In the rows, 128 means zero.
Rows swapped in pairs by one turn or mirror: which row each one swaps with:
The rows were stretched afterwards, more along some directions than others.
Q815: [ 95 122 148 140 144 118 127 130 178 122 115  98 129 101 152 130 115]
Q96: [152 132  92 136  97 160 119 152  90 142 149 127 138 131 146 123 166]
Q57: [139 121  86 118 116 142 125 119 116 124 154 120 122 133 164 134 117]
Q479: [118 143 118 132  94 160 123 134 114 160 145 113 148 120 159 139 146]
Q729: [152 128  85 129 106 148 104 144 106  96 126 105 127 155 138 127 136]
Q762: [168 136 108 123 136 154 111 171  99 118 131 130 145 156 110 121 143]
Q501: [137 120 111 123 139 156 117 168  84 123 114 124 170 150 131 125 118]
Q843: [153  98 147 113 152 147 124 163 120 123 127 135 136 129 106 148 126]
Q40: [144 128 114 116 123 150 136 119 118 129 107 132 146 129 121 139 141]
Q997: [121 138 147 144 133 109 110 144 133  88 121 117 158 152 115  98  97]
Q22: [177 137 130 123 140 112 134 131 154 127 154 145  94 111 111 139 149]
Q488: [111 100  82  97 147 118 146  99 126 116 102 119 131 129 165 134  95]
Q457: [103 109 142 124 149 128 135 155 130 106 137 115 116 103 127 142 135]
Q809: [103 141 128 135 120 144 121 157 150 157 122 116 148 103 150 126 153]
Q853: [139 141  97 112 156 109 142 135 116 168 133 184 112 110 102 127 171]
Q734: [151 120  83 112 128 125 126 114 131 100 125 122 109 145 139 123 107]
Q770: [138 119 143 130 152 134 111 167  94 118 129 134 160 145 113 139 133]
Q380: [157 112 108 127 123 154 111 144 131 104 129  74 152 146 163 138 111]
Q530: [138 131  91 117 141 109 164 109 140 147 134 131 109  90 158 136 152]
Q772: [ 98 109 154 138 135 149 110 177 121 121 129 111 142 125 110 135 152]
Q568: [163 132 119 125  85 162 108 156 115 147 168 135 123 151 119 124 168]
Q585: [ 94 107 105 109 130 103 144 102 132 144 118 139 127 130 144 133 114]
Q428: [168 140 135 139 126 126 162 121 134 143 158 163  92 105 105 126 136]
Q720: [144 108 110 121 133 120 111 141 110 117 118 145 113 158  99 105 139]
Q117: [151 129 141 140 111 158 142 119 126  95 130  92 151 141 153 123  77]
Q552: [125  97 126 106 113 156 130 119 153 139 128 101 144 142 176 130  96]
Q850: [130 124 146 155 132 148  84 182 119 103 133  92 141 137 127 120 152]
Q48: [150 145 118 134 144 121 136 154 122 116 124 122 125 135 117 117 135]
Q787: [118 113 117 114 138 126  97 162  95  93 117 132 157 148  81 139 160]
Q856: [154 121  92 111 130 119 140 117 109  99 135 130 135 131 122 153 117]
Q539: [164 135 102 120  99 172 133 107 142 153 153 115 134 120 173 148 159]
Q794: [155 145 118 124 121 131 115 142  90 129 132 164 155 169 104 101 144]
Q992: [125 149 117 130  94 152 129 121 103 134 138 113 154 126 156 150 132]
Q982: [ 87 110 112 136 133 142 112 170 116 120 108  96 177 130 144 144 146]
Q931: [115 136 132 124 146  95 155 110 129 144 133 161  94  93 111 134 139]
Q536: [116 154 140 128 135  98 163 117 109 147 128 171 115 107  98 129 138]
Q688: [ 90 116 114 132 129 106 134 128 161 140 119 106 106 101 138 125 145]
Q695: [ 90 111 147 140 179  91 132 151 132  91 104 125 139 126 121 119 117]

Swapped with Q734: Q762
Swapped with Q479: Q931
Swapped with Q850: Q688
Swapped with Q117: Q40

Rows swapped in pairs by one turn or mirror: which row each one swaps with:
The rows were stretched afterwards, more along some directions than others.
Q675: [113 137 143 109 142 129 134 113 100 147 129 116 145 180 153 128 146 116
 141]
Q504: [125 138 155 116 104  75 116 108 113 168 151 132 161 211 152 149 162 113
  96]
Q861: [137 136 126 129 140 118 163 122 109 172 113 106 140 166 136 110 139 109
 123]
Q435: [139 135 129 114 138 133 134 146 148 140 138 122 145 158 111  96 137 128
 113]
Q919: [131 123 153 119 121  97 140 117 119 168 153 106 175 188 129 128 145 134
 106]
Q120: [161 119 120 132 150 123 131  88 116 158 148 134 147 115 118 128 124  93
 129]
Q893: [137 142 129 124 144 111 116 126 155 150 133 112 154 169 139 110 136 126
 103]
Q357: [157 121 140 154 145 133 134 101 139 173 116 129 170 143 132 103 141  98
 116]
Q842: [136 124 124  94 145 127 113  87 120 134 148 152 112 126 145 119 144 118
 132]
Q529: [127 137 133 105 129 121  99 103 117 131 144 153 127 113 161 130 123 119
 133]
Q804: [138 135 152 132 124  89 133 136 119 174 154 156 131 146 137 139 117 130
 133]
Q541: [137 119 149 140 135 109 151 149 122 181 139 164 134 137 131 129 124 117
 130]
Q461: [125 118 131 148 125 108 166 110 110 173 117 125 147 136 127 115 128  77
 136]
Q30: [126 124 157 145 136  76  98  84 120 177 126 162 136 179 133 147 120 107
 107]
Q91: [108 122 159 128 114 103 140 124 116 183 146 123 150 211 138 138 168  98
 105]
Q379: [127 124 147 114 131 114  88  83 108 137 133 149 130 123 154 135 124 130
 136]
Q386: [142 136 154 127 135  97 146 145 143 189 169 176 132 141 140 141 128 120
 119]
Q736: [129 134 177 139 103  73 127 106 109 167 158 128 158 210 153 145 143 110
  90]
Q84: [150 132 137 133 129 116 148 131 130 166 140 165 120 129 128 125 127 140
 125]
Q731: [135 128 130 116 137 127  89  85 126 145 131 161 128 110 143 121 115 126
 141]
Q634: [131 118 135 108 129 128  94 101 132 141 126 146 124 108 142 124 122 126
 132]
Q456: [143 120 120 142 157 142 147 131 143 164 139 121 143 130 105  84 135 105
 119]
Q753: [154 154 144 121 140 116 110 114 126 166 148 120 159 168 124 108 126 130
 117]
Q129: [140 133 163 124  99  72 112 110 120 158 143 140 160 193 159 159 154 130
  91]
Q212: [140 139 120 100 129 135  98  98 131 119 139 161 118 117 142 123 140 143
 129]
Q87: [143 126 151 138 129 115 137 139 125 177 136 149 134 118 126 136 106 132
 136]
Q744: [168 115 140 150 144 129 134  98 150 171 106 113 166 120 143  94 136 127
 104]
Q351: [135 111 138 158 145 123 128  81 137 159  94 126 168 144 133 122 123 127
 123]
Q277: [103 127 122 100 120 129 106 102 120 158 116 131 129 162 138 139 146 115
 110]
Q63: [112 135 159 133 137 114 142 118 133 172 147 117 166 136 165 110 148 114
 115]
Q385: [144 129 147 153 130 130 121 101 147 155 119 117 162 141 140 110 126 113
 105]
Q703: [132 129 141 143 131 129 133 110 106 164 132 126 144 145 107 121 129  66
 135]
Q667: [116 118 161 161 126 115 110 108 119 158 123 123 171 138 170 129 140 112
 110]
Q161: [122 122 158 132 131  95 120  97 111 159 126 159 137 204 139 127 136 125
 107]
Q343: [142 121 148 137 113 108 147 132  98 177 155 127 167 160 133 123 122  78
 116]
Q70: [101  98 136 114 142 129 151 128 123 185 128 131 125 153 119 129 132  88
 125]
Q104: [106 130 175 153 126 120 110  99 102 182 137 127 154 168 141 136 151 107
 117]
Q301: [148 130 117 114 149 127 123 123 157 149 151 125 135 142 123 102 146 119
 101]
Q730: [132 133 151 126 119 109 132 148 119 173 139 151 132 141 139 134 104 140
 123]
Q950: [122 132 151 122 118  83 160 119 104 179 157 150 150 169 139 136 126  70
 122]
Q683: [145 148 147 132 128  96 112  91 110 164 140 173 138 208 149 147 134 128
 108]
Q342: [132 121 129 140 144 143 138  97 129 157 108 112 153 160 133 101 151  85
 128]
Q39: [130 124 168 133 117  81 125 114 117 174 158 130 167 199 149 139 170 106
  94]
Q646: [141 130 162 136 122  95 133 127 112 172 135 149 133 149 148 140 118 136
 132]
Q771: [144 139 141 101 148 104 110  87 122 141 165 162 132 138 165 120 142 110
 128]
Q477: [135 129 152 132 125 101 148 141 114 183 154 158 128 130 144 135 112 117
 125]
Q654: [104 137 146 124 109 126 124 112 116 165 136 116 161 147 150 125 151 123
 123]
Q952: [138 139 141 127 131 125 140 139 135 169 141 168 121 136 135 145 128 141
 133]
Q713: [128 126 133 107 132 112 100 102 113 130 129 146 124 126 152 121 115 122
 128]
Q909: [154 120 131 154 148 128 142  99 146 180 101 114 165 137 135  92 138 106
 112]
Q797: [134 138 156 150 133 121 100  91 118 173 144 148 161 144 153 163 138 150
 118]
Q221: [120 146 146 124 118 105  97  96  97 149 148 171 142 207 138 151 140 118
 119]
Q629: [135 130 150 123 128  78 117  87 107 185 141 154 144 225 142 135 123 106
  99]
Q219: [131 126 131  98 139 130 103 108 116 133 145 151 135 127 148 113 141 119
 134]

Swapped with Q63: Q950
Swapped with Q952: Q842
Swapped with Q477: Q529
Swapped with Q435: Q161
Swapped with Q504: Q909

